Each path below is one point turned by a fixed rotation once a step. After each direction that follows a path, write how fast that rotation turns it, in degrees per step (0 if it stays still).
Each turn is a multiple of 5 degrees from 10 to 175, or 0.
Each row of a path follows its step; steps can be skipped.
Path 1:
step 2: [  6.4   9.3 -17.9  28.9 -25.4  42.6 -17.0  27.0   8.7  18.4  -7.2  10.4
 -31.6 -14.1   9.6   0.7 -24.6  -1.4  25.3 -10.9  13.2 -22.9 -14.4  48.5
  15.1  16.9  19.2 -25.0 -21.3 -32.2  -0.9  15.0 -11.6   4.5   4.2 -33.8
  15.3  -6.0 -12.1  -7.8  19.4 -53.6  14.6  -5.9   6.0 -15.8  27.1  -4.0
   5.9]
step 3: [ -2.5  26.8  -6.4  38.1 -18.2  31.5  10.8 -10.4 -49.7 -21.1 -14.3 -42.3
  -8.0   5.7   3.4  12.3  -1.7  38.9  12.7  14.4 -30.6  -1.9 -22.8   5.6
  45.8 -23.2 -28.8 -15.3   3.4  16.8   1.5  -3.5  -0.7  22.1 -22.7 -24.4
  13.6  11.5   7.0 -20.1 -12.0  35.8   0.2  -3.3  15.0  -9.9  -6.8   3.9
  13.1]
step 4: [-19.6   7.9 -13.3 -25.9  -0.6  22.4   5.4  -5.8   2.2 -12.9  -0.8 -32.5
 -19.4  -7.3 -34.9 -35.1 -36.4  27.3   3.8 -14.6  13.7  12.1 -16.0   6.1
 -11.7  35.9  32.6  -0.6  11.8 -35.9  17.4 -27.3 -13.5  -9.7 -40.5 -37.9
  -5.4 -30.0  29.7   7.1  -4.2  -5.8   4.4 -35.0  11.6 -13.8 -14.4   1.8
  -1.2]
step 5: [ 24.8  22.3 -36.3  -3.5  33.5  -3.7  26.4  23.9   2.3 -37.5   0.4 -27.6
   7.8  -4.0  38.1   4.1 -10.6   4.6  23.9  -5.8   7.8 -18.2  -0.6  42.1
  45.9   6.8  -3.9  36.2  17.8 -19.4 -11.8  -8.6  17.8  18.6   6.6  16.2
  17.9 -10.0  14.8 -26.8 -30.6 -30.9  -0.5  -0.8   7.1 -28.3   9.5  -1.8
  -6.9]
step 6: [  0.9  -7.2 -11.9  -9.9 -34.2  22.1 -12.1  18.6   2.5 -18.7   7.6  19.2
  15.9 -14.4  17.1  -2.8 -27.3  13.5  -4.6 -15.3   8.7 -14.2  12.2  24.7
  37.3 -25.5 -11.8 -31.3   1.8   9.1  27.3  -8.4 -17.9   7.0 -10.6 -24.5
 -41.6  -4.2  35.4   3.6  -3.5   8.6  20.9 -38.7 -43.0 -24.7 -18.0 -22.1
  35.7]
step 7: [ -2.6  15.3 -28.9   1.2 -16.5  -3.0 -28.8   9.4  -7.5  -3.8  11.2 -42.6
 -41.3 -35.8  -2.8   7.0  -9.8  30.0   6.4 -30.4  -5.3  30.4  -9.1  27.9
  40.8  34.7  -8.2 -35.7  11.4 -16.7 -17.3  11.8  12.4  -3.3   5.3  25.0
  -8.3 -29.4  14.8  -2.1  15.4   0.1   8.1  26.5  -3.4  13.4   4.6  33.9
   9.2]
step 8: [  5.4  28.5  -6.6  66.4 -27.3  19.9   8.4   3.6  27.5   0.2 -14.5   2.3
  -3.7 -27.1  12.9 -17.9 -50.9   3.0 -11.6  18.2 -13.9 -24.8 -15.2  16.0
   3.3   9.3   9.5  -8.1  38.8 -30.7  21.0 -13.4  -5.3  22.9 -19.8 -24.8
   7.1  33.7   5.5 -23.6 -13.3 -27.3   3.0  14.0  -3.7  -7.3   0.5   5.6
   8.3]
step 9: [-11.9   1.3 -22.2  20.4  24.6  26.6  28.3  15.0 -40.9   8.7  12.1 -28.2
  17.1   4.0   2.3  -7.2   8.3  25.1   8.9 -45.6 -23.0  19.3 -14.2   7.6
  31.6 -20.9  -4.9 -34.7  11.0 -30.0  27.3  -4.8 -19.0  28.2   2.7 -23.3
  24.4 -29.9  -2.3  16.4   9.6   8.6 -13.7 -20.4  25.9 -26.8  -9.5  -4.6
  19.6]
step 10: [ 11.7  18.4 -14.6  -8.6   1.5  24.8  -4.0  24.7  -8.7 -39.3  -4.1  -2.1
 -13.7 -48.9 -30.7 -12.8  13.5  20.2  26.5 -20.2   9.7  -2.5  -6.7  -6.9
  30.1  14.9  32.7  26.4   4.4 -27.7  -5.0  -9.5 -13.5 -15.5 -30.8 -21.3
 -43.4  18.8  12.1 -41.0 -22.9  -7.3 -19.4 -11.8   5.1 -12.0 -15.8  19.8
   9.6]
[  0.9   1.0   1.9   5.8  -2.9  -7.0   2.1  -7.0  -9.6  -1.4  -3.2   8.2
   7.0  -0.7   5.0  -5.6  -2.1  -7.2  -7.8  -0.7   1.3  -3.2  -6.3   7.6
   0.2 -12.6  -9.7  -3.5   0.2  -5.2   0.8   8.9   0.8  -6.2   5.1  -2.4
  -0.1  -0.4   5.2  -6.8   1.0  -0.4   4.6  -1.8   9.0 -13.8   6.7  -5.4
  -9.2]	120
[  0.0  -1.1   6.4   1.6  -5.3  15.3   3.2  -5.6   2.8  -6.0   1.2   6.8
  -1.7   3.2   7.1  -1.4   4.6   2.1  -7.0  -3.9  -3.1 -10.4   9.2   0.3
   1.3  -6.4  -2.6   2.7   0.1  -3.4   0.9   6.6  12.4   4.9  -7.3   1.9
   8.4  -2.0  -0.9   8.4  -9.4  -1.5  -0.7   1.1  -5.1  -1.2  -2.0  14.0
  -4.0]	130
[ 2.6  3.1 -9.9  8.5  7.1  4.1  7.3  1.0 12.4  0.9  9.3  2.0  7.0  5.1
  1.1  1.1 -6.9 -9.3  7.5  7.6  6.6  1.3  3.1  6.5 -0.3 -7.9  4.8 -1.1
 -2.3  6.0 -0.6  3.3 -1.8 13.9  5.1 -4.9  9.4  3.2 -2.6  1.2  2.2 -3.2
 -1.0 -1.4 -2.7 -1.5 11.3 -0.4  1.7]	115
[ -1.6   4.5   3.2  10.3   0.1  -6.9  -2.1  -8.2  -3.5 -12.9   1.9   1.3
   0.1  -0.3 -10.1   3.1   6.4   6.3  -3.1   1.9  -4.9  10.6   9.0   1.9
   2.9  -6.6   4.1  -0.2  -1.3   2.3   6.1  -2.6   5.0  -2.6  -2.5   1.2
  -6.9  -8.1  -4.3   4.9   6.1   0.1  -1.0 -14.7  -2.1   1.4  11.2   1.0
   7.3]	120
[  6.5   5.3  -0.5  -7.2  -0.5   8.3  -4.3  -4.9   4.5  -4.1  -2.4   2.7
  -3.5  -4.8   2.8   2.5  -0.3 -11.1  -3.9   0.5   3.2  -4.6   2.5   5.7
 -10.5   2.1  -3.1  -6.4  -2.3 -12.4  11.7  -1.9 -12.6  -2.3  -1.8  -5.8
  -4.8   4.6  -0.1   6.1  -0.9   0.1   0.7 -10.1   3.3  14.2   2.7  -3.2
   0.0]	170
[  2.9  -4.0   1.5   4.7  -4.6   2.7   7.4 -13.3   8.0  -1.0  -2.7 -11.3
   2.5  -6.8 -12.9   3.0  -5.9   0.0 -10.4   3.5  -0.5   3.2  -4.0   6.4
  -0.1   8.5  -1.2  -2.8   4.6   0.4  -2.1  -0.4  10.1  -1.4  -0.7  -4.8
   8.0   2.0  -2.3   5.1  -0.6  12.4   2.0   6.9   1.4   2.8  -1.3  -9.8
  -4.4]	85
[ -0.7  -6.3   6.9   6.9  11.9   0.2  -4.5   5.7   0.9  -1.9   0.0  -6.4
  -5.2 -11.9  -1.4  -1.3   1.9  -3.9   2.4   6.5   6.8   1.7   3.9   8.3
   3.3  -5.4  -6.4   2.7  -2.6  -5.1 -14.5   4.9  -0.5  -3.5 -10.0  -1.8
  -6.6  -4.3  -8.7   1.2  -7.6 -10.6  -2.6   6.8   4.3   4.5   1.1  -2.3
  -1.2]	140
[  0.0   0.2  -8.5   0.4  16.3   4.7   2.6   2.4  -1.8   3.4  -2.7  -5.3
  12.3   6.6  -4.7 -11.3   6.3   3.7  -9.5  -1.0   4.3   1.0  10.3   0.6
   0.3   2.6   0.8  -0.4   7.5   0.1  10.8  -0.8   5.5  -9.2   2.7   1.0
   2.3   5.3   0.1  -3.9  -5.2 -10.4  -3.1  -3.4   3.2   1.6  -7.5  -3.5
  -0.1]	80
